In the data rows, the value 128 means zero.
Some points, one per row:
122;157;112;160;114;103;136;147;138;141;160;136
140;145;121;179;118;100;129;140;154;133;131;81
113;174;95;135;135;96;109;119;156;166;144;144
153;170;124;128;174;121;114;175;109;128;140;152
134;153;168;123;136;113;134;128;142;82;141;116
111;103;112;184;141;125;141;127;145;109;121;156
133;166;130;139;179;121;143;133;132;132;194;137
116;153;129;143;165;131;161;164;104;111;129;141
96;154;126;130;191;134;125;157;112;90;113;124
106;103;108;127;107;98;133;139;112;111;107;107
135;54;125;153;66;140;112;60;140;83;98;93
98;151;152;89;185;159;110;149;86;132;150;150
131;173;153;143;167;128;146;118;104;133;114;146
142;100;110;140;91;114;146;93;162;81;104;89
136;182;182;109;168;112;102;177;111;176;121;183
128;53;99;153;76;136;158;16;165;96;99;116
101;139;119;161;155;158;145;157;130;107;137;163
92;122;138;133;117;114;105;72;137;124;166;120
119;91;125;136;138;114;72;154;126;174;151;130
159;157;121;148;139;112;87;142;149;184;150;147
130;71;91;169;127;128;121;50;155;83;105;80
122;148;147;105;155;154;130;150;90;149;72;119
122;144;160;96;172;151;158;157;117;162;111;129
156;64;141;127;100;127;120;134;124;94;127;145
98;193;145;116;181;139;157;153;138;171;118;182
145;105;103;137;78;152;122;52;171;102;106;95
134;133;115;144;123;136;119;99;140;125;140;120
133;111;141;112;172;138;158;115;74;118;120;160
137;98;143;127;89;118;116;109;120;157;111;106
150;87;144;141;105;132;163;143;137;101;119;122
130;125;125;114;79;162;138;125;153;98;192;119
97;82;98;124;72;148;106;79;149;121;83;92
128;151;113;60;165;160;148;131;72;90;93;125
124;122;108;134;120;111;135;107;114;142;127;121
123;49;99;108;37;122;134;64;177;87;118;109
107;50;108;133;48;98;156;66;178;106;106;141
95;156;160;90;142;158;103;144;123;125;125;97
125;142;153;104;169;103;99;180;106;158;136;140
Then 10 other points, each followed by its number:
107;177;171;112;156;126;117;167;96;146;164;152 0
121;52;146;133;99;149;77;74;147;75;107;90 1
133;128;135;123;163;123;118;185;131;149;128;135 2
156;83;120;158;40;103;132;25;136;109;104;120 3
137;140;150;142;105;157;108;156;91;128;91;162 4
111;174;103;162;139;101;168;136;153;150;153;145 5
78;89;108;124;136;106;108;105;119;114;89;119 6
148;118;153;95;107;154;166;150;128;155;135;103 7
147;176;148;92;139;151;138;183;133;176;103;117 8
166;149;154;129;147;141;144;111;80;124;133;115 9
Which two of these numbered points are nearest to each point below, looking only along the 2 directions in which the first points spread most? Their numbers follow each, nearest first.
130;135;108;127;157;160;125;132;127;155;142;132 > 4 2
137;71;91;152;54;119;128;86;138;118;150;126 > 3 1
121;143;163;135;111;139;96;103;113;122;99;151 > 7 4
112;140;137;127;117;152;90;112;109;114;137;104 > 7 4
141;112;108;154;113;147;126;77;96;97;137;114 > 6 7
117;136;147;103;163;146;116;161;156;166;152;94 > 2 8
118;93;108;87;36;137;129;63;135;79;57;141 > 1 3
150;136;103;144;123;109;119;155;161;127;164;85 > 5 7
Now 10 new points, numbered from 0 again:
87;55;126;157;84;100;155;48;170;105;108;137 0
117;152;128;104;145;115;110;136;160;158;152;129 1
127;127;126;129;158;176;165;165;144;123;135;136 2
113;133;115;150;149;81;141;136;130;117;134;133 3
135;176;151;132;193;128;123;157;98;124;146;145 4
116;118;146;139;125;137;157;99;146;130;103;133 5
118;121;131;91;121;195;156;111;92;98;120;114 6
74;181;136;103;155;164;108;186;120;175;120;139 7
129;113;153;127;85;108;87;99;120;171;129;132 8
108;214;172;115;161;180;129;166;121;130;152;168 9
Which two of these numbered points are nearest to each point below, looking only along the 2 directions in which the first points spread most? Their numbers follow each, nearest first.
106;139;167;128;145;129;85;154;126;173;169;125 > 1 3
93;92;146;124;112;114;137;101;101;121;132;69 > 5 8
155;105;129;157;99;104;112;109;142;109;170;131 > 8 3
133;70;129;136;164;123;144;169;141;134;156;127 > 3 1
121;174;131;83;158;156;126;113;86;118;158;116 > 2 4
131;135;142;120;152;140;161;171;128;144;103;165 > 2 4
165;59;154;131;53;139;126;85;173;84;120;100 > 0 5
131;110;108;122;119;147;145;132;138;113;125;151 > 5 3
